In the data rows, 128 means zero.
Each pair is two rows. How far apart are they, by a hidden measure? 0 means very close, and 40 very far. Two or three weighted sums of its numbers give each row a place; it is the straight-line distance between the places.
[170  94 116 127  33  67 121 113 143  91 164  50 155 142  89  81 142 123
 159  54 115]
[160 111 154 211 121 128 101 140 170 122 112  61 104 183 130 119 129 100
 158  96 115] -> 22
[238  90 121 167  85  96 116 103 131  99 137  88 107 154  77 101 138 122
 168  71 155]
[ 84 106 128  65 142 107 118 110  67 127 145 176 147 118 150 152 145 106
 148 194  95] -> 14
[138 132 157 157 120 210 135 162 137 147  99 141 120 144  52 161 122 129
 136 123  96]
[146 153 117 134  83 108 119 158 147 102 130  96 137 154 136 114 108 166
 105 101 104] -> 15
[180  83 152 179  94 121 120 154 149 119 125  71 129 188 128 106 139  88
 180  52 101]
[113 129 174 152 124 199 131 173 163 150 139 138 118 126 114 114 130  69
 145  99 115] -> 29
[118 169 125  70 133 155  83 138  77 145 157 151 154  18 122 137  98 163
 121 167 139]
[114 101 149  85 126 112 147 134 146 135 151 152 144  87 140 146 148 149
 134 136 159] -> 4
[117 142 102 133   0 112 134 147 173  87 121  94 114 125 120 124 116 138
 167  71  61]
[139  84 160 171  90 110 134 185 184 130 154  48 122 159 103 120 114  89
 144  71 104] -> 19
[203 128 146 134 112 158 135 148 168 153 119 139  95 147 168 160 117 140
 140 120 115]
[ 97 151 243 156 128 134 157 162 162 189 130 161 123 117  56 192 139  90
 167 147 109] -> 22
[124 100  95  90 144  79 116  43  79  95 168 110 147 107 127 105 146  97
  69 161 178]
[ 96 117  87 106 112 139 100 119 148  83 142 137 145 119 146 116 109 179
 104 117 134] -> 19
[119  71 127 143 129 100 138 140 187 101 137  86  87 166 129 109 159 134
  99  91 116]
[102 159 116  64 123 152 106  94 115 171 137 209 153  56 173 152 128 175
 127 171 121] -> 13
[201 121 108 173  98 112 104  94 144 103 136  96 103 132  95  91 157 103
 134  75 185]
[166 127 100 116 149  85 141  86  84  62 162  82  45 122 160  93 176 119
 106 158 157] -> 11
[150 126 212 173 120 163 134 103 137 199  91 112   7 149  69 165 170  83
 120 140 132]
[164 137 152 194 105 183 112 193 154 165  54 123  69 173  99 144 139  94
 166  78  97] -> 7
[161 130 120 180 165 160  41 187 132 177  91 122  60 170  36 105 139  68
 134  86 136]
[134 136 120  90  39 109 151  56 120 135 135 153 128 117 148 107 151 117
 138 159 164] -> 28
[ 72 165 229 150 127 137 140 142 130 194 118 181 171 113 170 142 128 144
 138 144 108]
[142 114 142 165 111 150 158 175 177 128  86 101  95 215 160 132 125 149
 166  85  96] -> 6
[128 131 143 123 137 166 159 137 116 121  81 142 176 167  49 118 104 194
 163 146 137]
[142 183 161 127  88 112 107 142 157  69 167 144 112 119 135 100  47 157
 126  83 130] -> 39
[ 96 157  78  84 112 137  67 114 102 169 195 197 183 118 140 111  84 168
 134 186 148]
[131 101 185 212 135 148 148 160 189 142  89  47 114 185 121 110 140 111
 191  45  70] -> 35
[ 95 175  90  66 111 156  65 154 103 195 176 215 101  48 132 183  79 167
 115 180  93]
[ 42 112 138  72 157 134 153 122  95 134 117 138 160 124 130 139  91 134
 126 155 103] -> 27
[ 80 119 185 141  99 156 123 159 139 177 152 150 104 113 115 141  84  95
 153 136  89]
[141 127 136 171  86 130 129 159 155  88 151  74 117 160  91 107 122 133
 130  93  74] -> 22
[110 145 128  84 128 135 104  92  56 146 138 161 156  79 149 138 134 159
 136 187 159]
[118 136  65  80 120   0 132 114  57  80 161 135 140 128 117 109 109 149
 107 136 119] -> 22
[135 142 124 132 122 134 131 123 131 114 117 124 138  97 168  88 102 134
 207 124 138]
[119 129 110 100  70  93 166 137 107  84 128 167 173 118 156  98  97 184
 116 154 115] -> 16
[168 119 152 177 200 178 164 123 168 183  61 114  39 170  93  92 166  59
 146  76 136]
[122 116 130 153  88 131 108 141 189 104 132  78  98 171 140 107 163 154
 125  67  99] -> 31
[135 133  57 118  94 127 108 167 135  77 158  85 163 118 141  83  91 151
  50 111 139]
[ 79  78 102  60 116  71 167  90  73 105 203 135 173  93  91 102 113 149
 118 153 132] -> 17
[131 144  51 103 124 116  32 154 209  91 163 122 122 142 171 123 103 178
 114 104  97]
[128 168  72 111  80 117  93 155 118  79 161 101 137  98 154 113 113 167
 101 103 125] -> 31
[130 133 131 203  94 186 104 219 145 171  84 117  93 180  63 143  77  95
 137  90 118]
[136  98 114 119 152 100 153  88 137  89 135 146  89 165 106 119 157 137
  86 115 158] -> 9
[ 74 139 115  79 118 123  98 109  94 134 160 173 179  73 113 151 115 145
 104 184 121]
[162 155 135 141 137 119 171 115 142 137  24 104  86 157 145 132 131 135
 137 126 140] -> 13
[ 74 117  85  82 119  96 136  89  74  96 192 132 183  87 137  98  98 132
 107 134 134]
[196 126  94 140 116 101 115 103 114 115 110 113 165 148 136 126 176 107
 112  91 179] -> 4
[ 81 124 105  81 146 107 147 100 109 129 133 177 185  91 158 106 117 115
 114 170 128]
[119 107 189 140 144 141 152 113 159 148 116 129  68 150 227 139 147 115
 165 146 180] -> 31
[157 121 111 132  74  85 140 129 119  74 176  84 144 117  79  77 123 120
 108  69 141]
[101 169 123  98 136 136 109  82  46 161 130 219 173  48 162 146 120 162
 151 192 122] -> 19
[ 86 123 108  67 133  97 109 104 107  91 178 134 155  91 125 103  95 156
 101 148 148]
[ 99 112 107 114 151  81 158  52  87  96 133 119 170 127 112  83 131  90
 114 147 169] -> 10
[104 135  88 104 157  39 155  93  94 111 105 129 134 131 118  99 116 121
  98 134 127]
[126 139  68  90 115  96 126 109 142  76 120 122 159 157 155 101  59 181
  68 161 166] -> 15
[148 116 175 179  99 171 137 170 228 145  74 105  76 169 119 152 137 116
 206  69  63]
[149 139 113 137 137 101 141 129 149 105 103 111 137 140 140 105 117 140
 108 134 143] -> 14
[ 68 163 105  79 139 117 119  95  75 132 176 172 188  52  99 139  90 153
 113 116  31]
[ 72 114 117  54 154  90 125  51 118 125 163 161 181  86  66 112 141 127
 104 156 161] -> 19
[169 143  84  77 145 113 134 104 154  84 124 110 129 206 195  99 100 122
  92 143 133]
[ 96 129 150 153 139 137 132 139 114 184 140 171 143 119 104 125 141  74
 133 145  69] -> 10
[138 146  85 109 112 117 104 122 169  69 172  95 127 149 117 115 180  98
 102  98 147]
[ 86 107 153  96 168 117 130 128 120 115 155 177 159  89 165 123 133 152
 129 142  98] -> 12
[133 150  70  91 108  81 127 117 105  87 148 102 162 122  53  93 131 147
 139 120 195]
[ 93 163 112 120 137  89 126  67 100  77 172 156 143 129 118  97 144 122
  75 145 164] -> 24
[ 82 129 103  83 103 109  89  97 104  96 193 149 184  91 128 120 123 139
 103 152 136]
[160 175 152 102 134 121  87  74  65 180  93 183 120  84 157 150 207 105
 121 183 195] -> 9
[163 119  88 102 108 101 129 107 130  56 146  82 111 161 139  93 187 131
  81 114 153]
[ 84 110 155  72 163  77 151 103 108  88 129 119 184 118 114  90 132 125
 125 165 129] -> 13
[157 111 114  86 139 121 193  89 102 122  11 123  94 135 123 132 157 111
 118 131 182]
[105 134  95  97  97 120   6  87  96 143 143 154 167  76  94 141 147 169
 130 184 162] -> 12
[108 129  55  92 144 126 116 125  72  76 178 136 132 107 131  86 109 129
  77 135 100]
[ 98 151  58  93 129 101 110  99 100  85 185 101 151 117 115 124 103 156
 103 126 121] -> 8
[ 55 147 118  99 188 138 171 109 101 152 119 185 185  97 174 173 115 127
 129 179 119]
[ 81 137 107 107 155 119 109 125  82 169 171 184 169  48 174 150 102 175
 139 177 120] -> 10
[173 116 158 189  90 137 141 172 232 151  71 101 122 167 168 130 143 122
 209  56  94]
[160 139 128  88 146 139 108 109 110 189 108 205 132  87 187 176 119 165
 160 180 133] -> 14
[ 89 106 107  42 104 112 150 115 111  93 188 133 167 101 128 115  77 152
 109 145 118]
[ 96 116 112  69 107  63 160  64  90  76 149  99 157 117 114  97 152 125
  98 131 168] -> 8
[102 119 167 148 176 150 109 120 119 178 106 170 113 136  30 145 134  74
 136 128 132]
[ 84 141 153 132 129 203 141 118 145 163 125 149 178  97 172 122 117  32
 127 158 120] -> 11
[119 134 182 147 120 203 132 212 162 182 104 146  90 148 141 171 117 107
 143 122 120]
[ 95  78  90  88 132  89 133  87  84  65 167 123 189  58 102 111 119  85
 112 157 145] -> 24
[106 148  90 103 135 109 135 117 139  70 151  76 169 134 137 105 107 158
  92 184 165]
[123 130 105 125  83 113 115 157 173  87 187  75 157 109  96 100 126 145
 103  74 157] -> 9
[133 151 139 183 127 171  96 204 171 173  57 102  40 208  90 154  91 116
 125 111  53]
[ 97  25 155 131 173 128 109  46 102 162 117 183 157  79 189 168 175 107
 154 168 116] -> 17
[146 128 149  93 150 118 130  65  94 150  77 185 168  93 151 180 149 118
  91 166 177]
[ 92 127 129 102 125  89 131  86  65 133 163 134 169  38 109 133 135 137
 110 159 141] -> 16
[146 142 122 101 129 106 130 164 109 122 122 112  60 139 143 127 134 172
 109 122 101]
[119 110 123  80 128 100 129 129  96  99 117 124 109 130 130 133 108 155
 129 125 154] -> 5
[156 114 124 129  85 125 124 148 180  86 175  81 150 135 111 101  77 157
 122  67 120]
[167  98 180 211 108 166 165 180 154 135  69  98 105 190 138 140 129 130
 188  97  79] -> 12
[122  97 131 145  97  89 134 131 193  56 188  88 149 134 120  97 112 114
 140  58 117]
[ 93 128 133 116 163  87 148  99  95 100 127 135 212 114 124 124 103  97
 117 151 121] -> 22
[141 104 120 120 148  59 126   5  86  94 171  94 114  62  73  87 185 129
 114 140 162]
[ 87 141 154 164 108 157 126 151 138 168 132 155 110 118  79 174 133  85
 138 126 100] -> 8
[ 92 130 114 107 171 138 163 120 128 129  85 131 165 148 157  88  85 101
 167 154  98]
[122 134 172 154 161 198 141 159 189 167  96 127  72 130 164 167 161 117
 157 110  86] -> 20
[157 138 130 204  88 169 107 151 106 160 109 129  89 162 116 150 142 105
 146  97 156]
[133 137 156 198  96 160  97 192 105 192 127 173  98 128  61 141 107  88
 180   0  72] -> 1
[134 141 199 187 126 178  99 171 164 192 104 126  75 186  76 156 163  83
 140 110 109]
[181 114 191 134 157 129 140  61 136 142  99 136 105  93 151 146 176  78
 149 165 167] -> 14
[ 91 151  88 100 149  80  79 142  79 151 211 214 201  42 102 136  99 170
 105 165 140]
[135 122 116 157 106 150 113 152 147 150 100 113  59 178 128 144 131 130
 139 102  98] -> 20
[ 93 158  64 113 125 108 114 172 156  69 187  83 134 109 138  53  94 149
  64  92 124]
[ 64 135 126 116 185 136 142 119 113 116 157 148 204 108 127 104 164 135
  99 172 104] -> 20
[145  92 106  88 148  55 162  47  86  77 179  84 100 106 101  86 107 110
 131 141 181]
[125  86 170 177  92 159  71 252 173 181 116 127  96 184  76 160  58 105
  79  58  53] -> 12
[ 96 138 134  64 169 122 150  98  68 110 177 173 181  79 112 116 148 109
 124 147 119]
[122 138 156 130 137 177 141 154 134 140 101 162 117 163 183 180 122 111
 189 149  78] -> 20
[ 74  85 137 118 158 142 255 126 177 115  76 122 158 150 251 131 103 193
 148 142  97]
[134 148  75 137 107 103 127 152 157 106 125  86 176 164 129 129 124 152
 106 106 141] -> 25
[ 98 132 182 186 109 166 138 173 191 136  65  60 130 163 114 101 104 104
 196  79  68]
[125 128  70  98 121 102 110 125  51  71 184 112 192 124 140  93  99 147
  93 170  90] -> 24
[169 121 166 174 109 104 147 158 223 145  87  59 104 216 118 247 107  95
 189  81  75]
[101 158 112  76 150  37 143   0 105  83 175 122 162  96 110  88 129 102
 129 139 162] -> 24
[104 121 103 110 129  64  89  33  72  73 164 107 138 110 177  87 194 108
  93 155 172]
[172  46 136 182  98 121 149 141 180 122 112  84  84 155  93 121 121  95
 181  59 143] -> 6
[130 118 201 121 140 127  85 113 151 173 114 170 128 120 157 156 143 174
 147 160 161]
[186  91 106 173  78 101 129 116 107 144 121  99 111 154  89 122 197 113
 154  69 170] -> 26
[168 135 128 106  95 112 132 141 173 128 150 102  83 158 111 123 117 126
 140  42 130]
[156 100 144 110 127  92 111  50 101 130 156 123 119 111 135 146 154 133
 139 147 198] -> 5
[158 128  61 127 117 100 107  96 114 128 112 100 149 176 173 122 131 129
 131 114 157]
[ 92 120  94 123 147  64 157  58  76  95 199 102 170 104 117 156 128 133
 105 155 184] -> 18
[158  88 155 107 179 147 203  91 162 139  93 160 103 100 125 140 161 135
 113 174 103]
[166 134  39 124  89  82  91 131 121  72 182  66 122  93  75 103 133 121
  90 103 145] -> 19
[100 142 194 174 116 221  96 228 125 181 171  90  86 159  45 150  79 104
 143  91  65]
[142 123 148 178  70 178  96 169 104 182 134 159  89 160   9 118  90  69
 163  90 131] -> 11
[195 124  86  99 104  55 135  62  97  85 127  73 140 137 122  86 160 161
 111 113 174]
[131 131 133 152 128 211 141 165 141 179  99 126 104 145 160 177  69 141
 189 113  98] -> 22
[102  92 110  99 107  88 107  95  86  95 151 142 178 125 124  81 144 122
  91 160 121]
[196  48 103 182 118   8 140 111 153 110 170  64 117 115  61  82 173  72
  71  15 146] -> 4
[ 93 147 178 145 162 165 142 128 142 155  71 127 120 162 164 147 190 120
  99 147 201]
[ 53 144 106  71 124 151  94 122  76 147 188 176 175  61 146 163  92 135
 133 161 101] -> 12
[ 90 119 122 137  45  90 125 161 172  83 161  60 115 139  85 102 127 146
 110  51 113]
[135 151 101 123  93 104 119 157 126  97 158  88 151 135 162 131 124 171
 113 114 139] -> 7
[134 153 105 127 123  76 138 131 100  56 123  67 139 158 139  66 156 138
  98 116 212]
[ 80 182  67  78 114  99 189 145 108  55 184 113 174 116 108 144  99 137
  79 142 123] -> 17
[161 135 155 162  74 187 157 217 180 184  78 111 116 159 113 148  92 121
 143  74  49]
[ 82  99 128 108 181 146 166 130 123 125  63 117 144 145 191 136  75 142
 120 164 128] -> 11
[ 76 208 188 178 119 187 150 166 100 178 129 168 126 114  95 159 116  96
 156 147  31]
[ 95 126  95  97 170  94 147 108 121  67 151  88 182 124 131  56 117 188
  80 149  61] -> 4
[133 150 163 254  99 186 115 202 184 177  67 104 120 180 146 180 136 102
 141  67 118]
[166 120 195 157 150 145 115  93 125 185   0 159 103 130 101 167 173  78
 185 154 142] -> 8
[148 149 114 123 134 118 133 129  89 110 105 149 105 115 117 160 143 120
 120 136 174]
[ 86 124 126  97 128 151 137 125 127 163  62 215 151  88 168 135 131  98
 157 160  79] -> 20
[115  82 132 152  72  96 106 163 187  99 153 100 138 125  93  37  82 101
 163  63  95]
[152 172 131 214 118 168  82 185 141 188 117 128  53 171  18 174 139  33
 149  80 108] -> 24
[ 58 134 121 108 164 126 187 122 110 120 108 134 179 135 160 134  90 124
 117 184 110]
[148 127 192 127 153 151 138 124  92 172  97 171 119  88 144 192 146 132
 151 154 132] -> 14
[ 51 137  99  83 123 123  81 126  80 124 212 165 175  41 130  95  84 116
 111 150 101]
[107  74 159 175  95 129 156 149 176 116 137  65 153 137  72 101 138 101
 167  21  99] -> 22
[149 129 147 156 117 172 132 178 212 169  73 125 101 176 154 163 119 137
 158 113  82]
[135 131 116 132  97 144 122 180 148 105 116 127 113 152 171 117 126 132
 119 123 150] -> 7
[109  84  76  99 124 122 134 130 111 112  90 175 158 150 164 136 120 117
  84 145 126]
[103 123 112 106 127 123 128  93  81  72 141 124 170  89 114 119  96 170
  93 192 145] -> 19
[143 159 177 182 140 176 124 157 139 151  69 129  89 157 104 185 139 104
 126 108  98]
[108 158 112  97 153 173  61 174  84 175 180 197 151  31 146 162  65 187
 126 148 127] -> 16
[158 140  36 100 137 118  98 103 130 119 124 117 109 155 137 129 130 175
 137 131 191]
[157 168  98  64 135 255  51 146 104 206 147 238 120  60 214 228 118 173
 171 196 128] -> 18
[141 138 170 183 109 194  81 217 168 154  96 110  71 175 122 127  94 115
 153  77  74]
[148 174 160 128 116 142 134 169 188 130  78 121  76 167 111 120 179 159
  93 104 112] -> 11
[177 103 116 166 103 125 157 148 190 124  87 107  96 152 129 109 135 110
 145  74 117]
[133 128 127  93 151 161  92 121  82 233 129 241  97  66 155 183 127 154
 144 168  94] -> 18
[179  65 141 145  81  53 155 125 172  78 178  50 103 104  75  91 168 108
  99  37 148]
[129 161 136 180 101 192  60 228 149 185 134 117  74 151  98 174  91  70
 127  95  54] -> 24
[137 138 143 218 123 171 115 201 160 156  78  95  66 183  63 113 128  79
 166  75  13]
[ 99 134 134  85 110 167 142  82 100 132 154 179 148  86 164 131 132 153
 133 147 153] -> 22
[116 126 186 169 139 200  95 175 146 188 105 136  33 157  87 166 110 105
 154 118  73]
[109 103 158 102 154 166 121  93 109 142 104 166 180  94 148 147 137 158
 134 150 132] -> 9
[161 111  46  75  80  90 108 165 164  72 162 112 136 103 152  81 126 166
 120  68 109]
[122 131 103 127 126 127 171  98 161 121 131  97 129 141 177 195 155 158
 131 129 171] -> 5
[ 65 115 113  89 202 130 108 114 119 122 123 131 191 120 111 109  97 160
 133 142  73]
[118  41 184 186 113 117 155 168 191 129  90 102  86 158 167 117 102  79
 179  88  95] -> 35
[ 76 126 187 160 150 164 141 136 156 176 137 162 127 154 106 132  94 115
 144 117  80]
[113 112 191  83 162  69 143  46  73  80 148 125 160  82 101  87 207 121
  89 151 166] -> 27
[129 144 152 163 129 152 142 179 180 139  96 116  98 170 150 138 134 148
 116 115 142]
[ 99 106 138 123 111 110 135 121 140 140 138 172 163 116 141  99 145 129
  96 117 156] -> 6
[169  82 115 202 124 178 153 177 210 148  75  95  84 163 128 110 108 104
 167 109  70]
[111 138 112 176  84 154 126 188 210 111  93 112  78 173 167 129 126 179
 135 103 111] -> 16
[ 91 107 121 102 138 159 122 113 114 159 169 160 183  97 167 150 101 139
 154 206 104]
[149 146 150 175 114 148  95 178 121 178 114 145  92 130  85 146 104  80
 148 114  96] -> 4
[ 15 127 116  80 157 106 138 126   0 162 145 206 165  80 163 136 129 153
 160 154  97]
[104 111 161 125 123 170 116 133 126 168 134 199 160  89 165 160 131 123
 115 145  76] -> 22
[128 121 133 120 136 158 139 126 150 156  88 160 147 113  80 139 151 109
 164 161 124]
[145 114 114  78 109 105 122 103  63 106 177 151 215  85 130 100  96  99
 104 166 106] -> 20
[156 137 149 191 145 141 148 182 163 170 112 137  94 150 148 168 131 152
 154 111 104]
[160 101 206 193 130 152 155 192 188 148  71  99  99 167 140 133 112 101
 172  80  77] -> 10
[134 102 104 107 172  81 191  49 107  84  76  54 126 115 181 100 156 168
  95 151 152]
[128 133 126 101 167 157 109 103 110 179 131 213 116  28 157 106 117 192
 190 174 142] -> 37
[167 149 146 163 116 158 119 189 164 137 139  89  87 186 170 165 132 132
 141 106 132]
[184 140  96 103 150 161  89 110  98 163 124 222 151 125 107 138 149 111
 139 208 167] -> 33
[115 154 182 184 132 199 108 193 160 196 118 100  23 175  48 134 127  85
 110  93  65]
[146  82 127 173  75 116 102 140 191  96 182  80 145 137 102  86 182 122
 149  60  76] -> 20
[182 101 164 201 138 215 167 182 148 153  51 100  76 155 142 168 102 113
 178  65 102]
[131 151 122 200  91 131 127 176 148 136 138  91 147 164 112 129 126 167
 144  84 131] -> 14
[130 148  59 103  84 142 143 131  67  69 172 114 162 118 136 130 114 149
  86 134 110]
[177  86 150 101 123 146 140 173 175 132  91  79  75 142 120 120 132 122
 200 113  94] -> 13
[149  94  94 120 148  95 113 137 104  71 146  53 135 183 132 109 150 150
  99 113 221]
[ 61 113 124  78 143 111 119 104  94 117 159 147 195  84 105 137 118 142
  99 159 123] -> 6
[206 150 125 131 148 144 101  94 101 176 101 163 102  77 147 180 219 147
 170 168 184]
[118 142  85  90 101 176 145 117 179 108 106 111 114 152 158 113 133 147
  97 121 143] -> 13
[169 159  63 139 129 131 126 108 230 103  95  65  68 180 141 125 140 109
  87 110 157]
[108  77 200 167  85 146   0 154 141 166  95 145 163 152 116 130 136 110
 157 145 115] -> 22
[109 152 105 100 103  83 146 122 130  96 117 153 153 111 146 114 138 109
  97 141 123]
[255  85 119 142 100  65  66  91 141  85 198  69  84 101 135 104 164  98
 115  73 128] -> 13
[104 122 186 149 161 173 120 129 131 187 108 168 135 111 140 174 134 103
 153 153 102]
[ 66 122  88  86 139 111 164 118  91  92 102 116 170  32 163 161  87 146
 108 147 133] -> 27
[ 83 121 111  86 147  94 181  70 113  80 126 108 154 139 127  90 125 138
  95 173 153]
[ 96 112  82 107 105  89 162 109  70  71 149  95 157  96 166  93 148 146
  87 140 170] -> 16
[149 118  96 136 109 158 128 173 211 133 121 111 127 160 152 106 141 170
 129  85 125]
[134 133 136 133 119 132 123 128 142 120 141 115 143 119 145 132 133 157
 138 148 161] -> 18
[159 124 144 130 159 149 149 171  92 142  96 183 103  95 164 150 144 170
 163 180 149]
[167 121  77 117 157  89 130 135 139  74 154  63 125 177  96  99 144 143
  22  79 147] -> 18
[ 89 108 156  86 153 132 124 136 114 185 118 214 155  90 168 152 118 137
 136 192 192]
[ 88 152 101  98 140 125  79 132  90 132 175 167 213  79 112 150  88 152
 117 171 131] -> 24
[ 67 111  88  84 106  86 164  86  52  78 169 170 144  95 107 132 133 182
  74 142 140]
[189 153 107 131 103 153 130 143 146 127  80 132  93 155 118 142 123 164
 148 192 183] -> 16
[114 130 120 100 128 106 148 108 164  68 172 128 119 123 162 106 109 172
 113 101 159]
[ 69 103  86 104 113 112 141 138  71 100 166 134 191 114  92 113  92 146
 111 164 114] -> 38
[186 115  84 159 116  58 113 109 126  77 179  70  98 128  89  78 135 131
  43  46 151]
[137 110 177 148 163 147 129  57 117 170  96 150  92 102 156 170 147  84
 165 173 189] -> 18
[ 88 150  92 106 185 104 137 116  92  99 198 146 207 100 139  70  89 128
 105 150 122]
[130 148 110 119  44 107 105 156 127  98 160  96 155 120 120  95 102 143
  98 109 140] -> 25
[146 149 190 167 165 154 145 134 146 164  80 124  99 139 128 124 161 100
 135 128 103]
[160 126 141 116  93 117 136 147 146  83 140  65 113 117 126 125 113 140
 130  71 164] -> 25
[ 82 127  97 110 145 107 160 113 124  99 104 115 164 138 175 103  99 138
  96 155 156]
[166 136 130 120 117 162 143 129 158 101 102 103  87 145 145 139 148 146
 142 134 147] -> 4
[ 93  88 131 103 124  68 142  76  83 106 113 118 148 131 138  99 139 131
  68 180 111]
[174 136  98 127 193 120 109  94 119 138  95 161 107  78 137 134 172 103
 140 115 159] -> 27
[198 137  77 143 103 121  86 108 125 105 144 112  93  95 120 112 109 137
 127 105 124]
[ 87 131 184 204  82 170  76 247 135 196 149  90  91 159   9  94  86 109
 135  63  29] -> 22
[131 107 161 200  93 171 171 185 179 146  38  78  67 185 156 133 130 127
 171  82  80]
[125 154  41  98  98  95 113 140 155  71 175 135 130 103 143  85 107 175
  30 142 120] -> 27
[109 154 100 144 112 107 131 108 108  86 160 145 176 103 122  83 100 141
  97 121 131]
[170  94  85  95 194  87 229  40  95  76 103 116 101 183 178  96 163 121
  90 136 183] -> 6
[117 126  89  94 127  79  96  78 131  63 158  93 160 145 113  84 143  59
  79 123 172]
[ 98 148 104  67 128 163  52 167  56 191 204 216 155  49 126 157  56 220
 142 166 105] -> 10
[118 163 163 194 161 189 108 192 101 187 124 130  98 161  86 196 114 114
 112 102  76]
[144 135 156 180 188 158 155 168 158 152  47 107  89 154 123 177 181  85
 113 138 129] -> 5
[ 92 114 140 140 144 133 148 124 107 163 115 188 139  69 161 160 128 117
 158 176 162]
[ 84 170 129 202 148 209 124 184 162 187  75  90 126 170 100 157 138  87
 164  95 126] -> 18
[154 157 167 130 148 135 127  65 121 164  86 143 127  82 157 117 188 114
 157 167 194]
[168 129 133 117 137 126 116  71 149 174  92 155 112 115 147 172 170 139
 122 179 194] -> 5
[135 118 179 169 155 178 141 201 160 185  94 143 144 159 121  89 113  95
  91 112 108]
[174 134 135 182 101 199 113 176 171 171 112 113  77 170  91 197 102 100
 151 134 105] -> 16
[237  97 138 183 104 127  59 120 144 127 135 100  89 154 131 128 147 119
 128  84 207]
[184 147 169 163 125 131 117 134 158 111  61  72  67 178 137  66 144 123
 122 102 171] -> 4
[139 158 174 137 124 128 164  84 121 171 103 139 138 106 179 167 172 123
 133 214 175]
[120 239  77 100 121 106 113 139 119  40 153 107 147 126 149  66 140 157
 134 121 157] -> 6
[109 146 107 116 163  31 131  78  82  91 171 113 156 116 137  71 128  89
 155 149 153]
[165 116 113 174 108 111 124 126 149  88 151  64  94 181 123  70 173 126
 106 101 121] -> 10
[115 209  75 101 121  76 113 154 132  65 205 110 125 168  92  93  99 217
  63 112 109]
[187 152 120 188  91 155 120 129 106 166  97 134  94 180 104 161 142 119
 146 101 170] -> 14
[151 129 124 151  98 113 100 140 193  92 131  70 131 172 136 108 121 115
 136  98 124]
[116 156  95  91 117 119 112 144 124  71 190 109 178 154 170 106 120 164
 110 169 116] -> 16
[167 137 193 151 169 113 179  79 132 139 106 145 110 141 153  95 185 107
 157 153 155]
[ 87 144 144  98 148 147  89 133 114 200 120 221 147  71 245 201 124 157
 134 176 108] -> 21
[107  85 149 156 101 141 136 144 191  99 155  78 126 144  97  97 136  77
 159  57  62]
[105  48 234 177 110 144 162 184 184 152 120  97 114 144 115  85 146 133
 193  49  99] -> 13
[  0 167  95  94 151 131 129 127  74 105 140 170 147  69  44 120  86 147
 115 165 104]
[ 87 118 116  94 127 137 144 114 109  94 116 110 118 158 159 143  85 148
 120 163 127] -> 17
[ 99 172 173 172 123 189  99 185 164 186 110 130  93 127  81 160 112  91
 188 100  73]
[154 114 147 190 129 166 122 189 155 172  93 104  96 160  51 154 128 100
 120 101 107] -> 12
[191 125  60 189  95 155 102 156 181 115 113 116  85 163 111 141 121 104
 168  82 143]
[140 119 130 162 163 119 122 150 169 130 118  97 110 171 139 128 111 166
 125 118  96] -> 9
